Rows are one point carried round by a steady rotation, each followed by how many steps it has turned.
The counts run from 0 to 449.
[15,-267,20,150,7,-112,269,-326,164,-145,246,202,-104,-113,41,67,-27,6,65,129,-115,78,-5,-303,109,220,-202,-33,-62,-53,309,244,-167,-49,-253,3,-229,247,170,-101,107,81,-64,-428] => 436
[8,196,125,167,-72,-173,160,-340,139,6,109,160,-74,-123,179,216,36,132,-160,78,-23,256,82,-72,-226,146,34,154,-121,-89,429,216,-66,222,-153,221,-168,26,193,21,200,131,-142,-269] => 170
[7,28,89,148,-161,-297,295,-241,135,-18,-68,100,140,-158,150,248,125,-16,-272,78,-131,-136,-85,-52,-285,129,-113,110,-56,-6,281,158,-21,175,-150,121,-249,150,162,-399,175,94,69,-250] => 28
[30,-120,225,70,-118,-158,137,-228,87,-116,-32,-84,14,-379,125,309,2,76,-245,171,-35,-34,-97,1,-261,227,7,-69,44,-43,421,25,-65,322,-257,43,-136,221,266,-130,238,90,-76,-40] => 312
[148,7,-127,-2,-197,-134,308,-295,164,-63,300,103,118,-61,106,45,189,-167,-88,101,-40,175,203,-72,-124,58,-110,-21,-163,263,422,161,140,165,-67,290,-334,191,138,-121,-23,164,-58,-76] => 268
[82,199,85,16,-167,-286,330,-455,242,17,158,122,41,-9,125,172,40,-142,-287,120,-131,-13,29,-251,-150,96,-100,211,63,6,345,143,85,312,-138,240,-196,253,55,-80,67,0,-51,-72] => 23
[27,-35,96,146,12,-92,211,-202,181,-162,115,152,-97,-394,162,133,182,-275,6,-95,0,22,22,-129,-128,145,-29,-286,-205,75,456,77,-189,-13,-125,183,-431,134,191,-160,9,-110,-97,-70] => 196
[42,24,22,121,-73,41,173,-340,112,-203,277,52,-176,-253,188,51,190,-133,46,-40,44,98,114,-109,-97,167,22,-187,-225,169,494,127,-151,73,-152,242,-378,112,276,81,106,49,-133,-81] => 200
[125,-212,64,-8,-83,-81,183,-282,182,-183,151,-37,31,-236,20,210,74,-326,-1,107,-67,-75,23,-216,-26,155,-172,-288,-69,153,336,-34,-101,100,-258,211,-375,323,172,-94,25,-14,20,-73] => 129
[258,-96,8,72,-60,-11,204,-307,123,-216,253,25,-137,-172,109,58,-163,-28,-40,96,66,68,171,-283,86,184,-15,-90,140,91,411,177,-95,259,-292,36,-285,315,209,103,0,36,-194,-146] => 70
[24,-339,-11,122,-122,-49,262,-313,112,-181,221,77,2,-177,11,77,51,-144,19,214,-164,-108,-108,-210,8,223,-284,-92,-81,105,283,110,-104,-58,-233,55,-234,289,168,-199,165,185,21,-293] => 432
[-24,193,89,215,-158,-116,314,-347,120,-96,91,175,33,-134,124,65,271,-270,-101,-168,-62,-196,-35,-134,-237,67,-94,-45,-189,55,349,200,-156,21,-85,163,-387,140,180,-272,94,12,32,-131] => 330
[201,57,-57,294,-172,1,245,-275,12,-312,91,95,-104,-373,250,149,-8,24,-230,139,-31,-157,-83,-24,-253,154,-81,16,38,217,334,115,61,227,-67,13,-341,20,241,-150,161,135,-120,-115] => 146
[107,19,345,300,-201,-80,-60,-231,18,-54,51,101,30,-178,159,112,-121,-219,-86,56,-6,5,57,-149,-153,23,172,-87,-59,-63,444,202,-296,253,-330,309,-272,137,127,-108,-53,48,27,-196] => 258
[42,-274,198,147,-221,-101,27,-338,79,-158,211,41,83,-235,173,-77,-51,-172,31,226,-161,-49,-17,-219,-77,119,89,-125,2,36,268,217,-195,208,-370,307,-204,184,178,-135,13,-80,159,-18] => 124
[-52,-9,-4,136,-142,-242,296,-412,137,-69,187,171,-32,-199,256,66,35,263,-209,193,-117,166,2,-99,-183,244,-28,187,-21,-19,345,293,77,260,-89,103,-112,42,230,-80,239,60,-145,-141] => 87
[180,-105,-49,102,-48,54,220,-261,81,-284,178,-57,-143,-222,112,97,85,2,18,28,59,-91,80,-158,4,238,-95,-193,42,181,352,160,-113,168,-296,-76,-415,262,390,-30,147,25,-90,-163] => 66
[130,56,-57,199,-82,-22,279,-340,80,-336,101,29,-106,-322,233,162,46,52,-203,117,-33,-151,-69,-63,-216,205,-120,16,12,220,268,113,105,231,-84,66,-363,19,247,-118,215,22,-86,-135] => 363
[41,-305,77,178,-48,-8,150,-181,43,-275,83,-8,-54,-368,165,199,10,108,-35,139,-96,-36,-65,-7,-145,269,-117,-167,-134,117,308,121,-107,73,-273,160,-308,58,289,-144,242,71,40,-346] => 281
[169,136,184,97,-83,-163,107,-249,143,-42,59,31,10,-142,211,202,-2,-26,-119,-55,46,101,246,-168,-125,104,143,-96,37,-42,417,219,-153,381,-332,226,-327,208,254,-24,-17,-128,-55,-140] => 256
[78,39,213,257,-341,-45,106,-333,-29,-44,78,-2,125,-106,67,75,73,-210,-148,125,-74,-284,-144,-36,-286,82,-39,67,-96,54,371,128,-171,196,-249,191,-236,210,177,-239,161,222,138,-92] => 179
[156,-56,50,71,-196,-177,186,-222,118,-154,149,-24,93,-212,269,-14,60,59,-86,59,-13,79,216,-159,-122,115,153,-92,96,156,295,272,-46,403,-352,227,-321,216,297,-144,8,-157,2,-32] => 339
[90,107,-78,74,-211,-173,275,-266,96,-108,186,24,50,-125,230,-24,272,103,-73,-53,19,39,175,-64,-194,151,69,-28,-81,175,342,292,-38,284,-235,141,-365,162,352,-178,155,-39,-28,-100] => 335
[-19,-100,0,132,-166,-106,249,-426,155,-77,356,287,39,-46,106,-95,78,-204,72,145,-153,117,24,-260,-33,93,-114,43,-229,113,307,266,-66,-16,-133,322,-276,89,82,-102,31,67,44,-253] => 53
[98,31,21,135,-214,23,150,-433,92,-182,353,135,-45,-194,252,-135,50,-143,54,104,-35,77,94,-188,-42,110,101,-69,-31,191,379,239,-84,200,-139,262,-309,117,188,74,-7,-57,-72,61] => 421
[20,-174,40,177,-52,-53,202,-372,141,-104,353,301,-93,-148,105,36,-29,-172,75,175,-111,210,47,-256,17,106,-163,-50,-203,56,407,194,-116,-65,-142,248,-226,75,88,8,1,144,-83,-343] => 353
[128,-231,-119,-10,13,-145,371,-257,191,-164,179,56,-19,-167,52,237,65,83,-96,154,-61,119,75,-191,-12,257,-268,-51,-36,142,305,98,70,109,-217,44,-272,285,240,-119,179,89,-69,-333] => 434
[53,7,213,101,-109,-159,108,-240,116,-34,151,60,-9,-158,192,25,78,-90,-20,-63,34,107,214,-205,-43,130,208,-138,-16,-75,437,263,-288,256,-362,142,-266,276,250,-63,-16,-99,-91,-30] => 38
[-20,42,122,77,14,-185,263,-240,157,-6,72,129,-85,-188,72,362,114,88,-199,63,-26,222,32,-8,-196,194,-81,21,-180,-119,515,83,-32,82,-109,59,-171,129,212,-66,218,208,-215,-299] => 166
[116,-198,124,191,-61,110,76,-367,56,-233,280,79,-163,-144,100,37,-146,-59,72,153,-35,49,62,-244,61,170,-39,-81,-20,48,400,197,-234,99,-348,99,-253,220,211,118,114,118,-79,-313] => 286
[136,-134,40,8,-206,-233,191,-174,143,53,130,-2,206,65,40,177,46,34,-128,129,-16,140,213,-117,-109,106,-93,58,-97,14,335,233,-48,269,-380,221,-215,300,224,-221,113,145,100,-341] => 403
[-30,-69,52,169,-147,-227,279,-179,47,-35,-1,48,94,-156,107,161,200,166,-150,-39,-22,44,58,32,-273,158,-18,16,-146,-29,374,250,-120,151,-252,48,-270,186,323,-341,220,150,21,-286] => 32
[106,-102,33,29,-215,-174,128,-306,133,-145,230,-15,90,-234,271,-5,68,24,-75,153,-60,104,187,-125,-147,116,112,-52,48,159,273,207,47,402,-292,301,-251,183,260,-110,42,-162,78,21] => 122
